In the rows, zero is written as 128.
One turn sends every row of this set to another row. A few are shown first. Where does it send the rows asked after them?
j_586: [129 135 112 104 113 162 164 119 138 121 173 182 108 154 150 138 104 133
 143 128 163 119 138 131]
j_369: [145 115 131 124 106 132 132 124  78 145 154 159 111 166 139 118  77 137
 124  87 181 126 159 124]
j_284: [145  97 124 162 119 128 134  91  97 128 164 158 130 112 161 166 164 143
 143 123 103 150 151 135]
j_496: [131 117 138 126 134 158 140 125  98 176 175 135 164 153 129 147 151 143
 151 117 151 102 144 116]
j_772: [138 158 115 141 122 136 114 131  65 145 160 132  81 153 140 113 160 130
 116 140 139 141 181 115]
j_27: [134 152 113 101 146 168 134 109 104 192 184 150 132 134 137 138 116 149
 143 116 144 128 148 102]
j_121: [132 144 128 126 135 152 105 142  95  96 138 149  86 134 122 126 100 133
 126  99 102  97 136 101]
j_737: [146 137 122  76 154 145 151 129  93 136 161 160 123 146 160 116  93 136
 134 115 134 189 154 114]
j_310: [145 101 123 111 122 166 124 109  80 141 165 166 132 120 130 150 172 142
 154  87 108 150 126  94]
j_140: [128 138 145 128 115 159 179 148 132 126 130 173 124 168 132 140 132 131
 145 121 149 125 131 117]
j_511: [149 147 115 140 132 128 144 138  85 103 123 135  97 143 159 107  75 125
 113  98 136 157 129 130]
j_232: [139 139 117 132  80 152 134 101 108 122 171  92 114  89 147 122 131 126
 123 129 158 139 129 128]
j_740: [139 107 114 157 122 154 107 100 133 123 181 165 114 106 152 105 118 141
 141  94 138 164 112 135]
j_958: [134  93 153 105 121 145 149 118 102 126 167 142 169 138 139 130  96 143
 145 142 152 157 120 110]
j_235: [144 145 131 132 124 126 190 117  98 140 181 105 130 123 141 118 111 159
 151  88 153 132 169 127]
j_117: [149 123 131 116 152 124 138 140 108 114 135 139 164 168 170 153 129 121
 124 128 134 161 147 145]
j_705: [138 167 116 107 155 142 114 139 100 172 159 138 139 164 144 140 157 131
 127 121 145 121 162 128]
j_538: [142 109 128 151 120 129 149 141  86  84 129 123 123 148 149 111  93 120
 118 111 144 130 117 141]
j_809: [145 127 132 125  95 145 124 106 137 134 156 132 110 111 126 112 107 146
 129 115  79 143 184  98]
j_722: [134 157 133 123 124 116 161 133 105 116 171  91 139 131 131 101 136 145
 135 122 163 119 159 137]
j_960: [136 102 126 181 117 155 162 117  76 148 159 123 115 147 135 146 160 134
 135 124 123 117 167 116]
j_752: [137 122 125 114 137 136 129 125  74 120 160 164  93 124 147 108 187 134
 137 120 102 164 168 126]
j_908: [141 139 125 142 140 149 156 136 107 150 101 148 113 159 128 135  87 126
 108  95 139 132 141 113]
j_153: [142 184 114 131 139 118 166 118 121 136 157  96 127 119 144 125 109 148
 129 115 145 138 159 129]
j_373: [130 137  99 152 114 163 135  85  94 158 183 132  90 112 135 136 111 144
 122 153 131 130 152  99]
j_221: [151 103 147 145  78 126 121 114 123 126 159 129 132 132 134 125 128 145
 138 105  93 129 193 117]
j_907: [148 129 125 116 102 129 104 124 128 113 158 129 108 133 138 106 136 132
 119 117  87 131 202 126]
j_753: [145  93 137 108 115 131 138 113  89 140 149 138 144 131 165 170 161 145
 156  86 105 160 136 110]
j_775: [152 138 114 156 108 154 169 118 108 130 139  92 113 109 160 148 155 115
 126  89 125 147 150 140]
j_561: [149 152 129 119  88 147 147 130  75 136 160 108  89 112 149 102 149 129
 133  85 153 166 165 122]
j_842: [145 144 127 151 125 133  89 130 116 128 150 166 103 126 148  89 141 137
 134  90 140 185 127 129]
j_759: [141 115 128 136 118 140 105 133  82  91 162 155  98 146 141 141 102 134
 137  84 118  84 152 122]
j_359: [147 129 124 107 113 139  78 120  81 126 155 159 137 130 133 146 186 134
 137 115 127 147 125 108]
j_710: [140 164 134 118  99 130 141 140 118 133 146 185 110 175 154 141 116 138
 141 119 173 142 153 126]
j_626: [128 111 110 117 133 153 134 126 114 114 145 137 119 154 128 116  94 116
 101 126 162  94 133 139]
j_673: [151 136  93 104 134 155  95  95 101 137 164 169 121 111 149 164 156 136
 133 105 106 154 125 107]
j_114: [132 128 115  83 124 144 115  95 115 138 151 132 130 101 152 156 135 143
 137 129 103 164 112  96]
j_603: [131 135 132 127 108 135 111  91  96 136 162 158 110  89 131 123 144 155
 137 158 116 171 130  98]
j_325: [138 101 133 170 135 154 124 134 125 115 146 154 123 130 142 101 160 127
 141  82 123 159 118 140]
j_762: [135 122 126  64 120 126  98 126  82 121 161 137 120 134 161 126 172 134
 139 112 120 160 142 117]
j_747: [144 109 126 139 108 138 154 120  79 105 152 138 107 131 150 105  60 136
 130  98 151 146 120 123]
j_455: [142 138 140 151 110 139 105 125  88 118 142 157 101 132 132 151  79 149
 140  86 114 105 139  93]

j_908 turns into j_369
j_772 turns into j_373
Where do these go?
j_561 turns into j_232
j_752 turns into j_603
j_740 turns into j_325
j_710 turns into j_586
j_673 turns into j_310
j_759 turns into j_121
j_705 turns into j_27
j_747 turns into j_538
j_235 turns into j_722
j_737 turns into j_958
j_762 turns into j_114
j_907 turns into j_809

One turn sends every row of this set to another row. A few are shown first. Where does it send the rows asked after them?
j_942: [103 135 138 115 136 108  99 156 136 116 144 142  45 141 141 102]
j_812: [135 119 157 139 136 100  95 147 128 163 140 130  92 137 103 134]
j_77: [114 153 155  87 137 112 102 180 169 124 136 135 111 149 140  81]
j_687: [103 149 177  93 101 119  98 148 109 118 166 133 108 161 135 132]
j_537: [124 156 202 116 135 136  98 137 156 106 131 131 128 123 113 107]
j_911: [ 93 121 150 137 161 180  90 155 125 148 120 136  65 148 146  90]
j_421: [ 66 126 164 152 121 145 100 154 133 159 122 149  60 159 137  91]
j_871: [ 86 126 111 102 145 105 105 149 133 161 148 149 126 130 124  95]
j_922: [ 80 148 152 109 126 143  80 137 117 125 122 142 140 153 184  75]
j_186: [111 149 140 103 160 141  75 180 134 131 140 154 116 136 106  70]
j_290: [ 89 123 177 156  92 108  85 150 100 121 144 124 116 167 153 103]
j_427: [118 145 142 158 138 138 108 137 133 183 138 123 110 145 100  95]
j_99: [144 107 167 128 144 151  86 124 136 130 105 124 105 120 154  93]
j_155: [ 67 146 177 111 138 168 115 138 124 125 150 139 140 124 153  80]
j_970: [113 114 154 150 133 117  88 166 146 122 132 129  64 155  94 108]
j_480: [114 140 194 120 161 169  96 131 108 104 132 119 123 142 115 108]
j_528: [139 142 172 140 100 165  82 151 127 115 140 131 126 153 113  80]
j_689: [ 96 127 155 115 114 100  66 174 102 118 153 113 137 148 147  90]
j_390: [ 97 140 158 171 127 159 109 136  81 145 143 153 106 147 134 113]
j_526: [ 38 125 161 124 125 109  82 148 130 137 161 130 114 150 109 108]
j_764: [100 120 135 126 147 150 120 159  82 147 144 122 101 161 153 125]
j_51: [115 137 183 157 122 146  71 128 169 134 117 118 110 141 157 113]
j_943: [ 62 129 127 161 157 136  86 143 132 149 108 128 105 133 149 118]
j_473: [ 57 135 177 120 119 160  99 165 129 110 126 114 134 127 136 123]
j_608: [ 70 119 184 127 101  92 114 123 128 124 141 148 109 129 118  91]
j_454: [ 89 107 167 117 175 111 112 147 147 153 130 149  97 121 138  66]
j_720: [119 132 131 122 139 115 116 130 171 152 137 159 115 119 137 108]
j_770: [116 111 185 118 140 123  72 130 117 125 135 162 144 154 160  75]

j_526 turns into j_77
j_943 turns into j_687
Where do these go?
j_970 turns into j_922
j_689 turns into j_720
j_290 turns into j_871
j_186 turns into j_51
j_770 turns into j_427

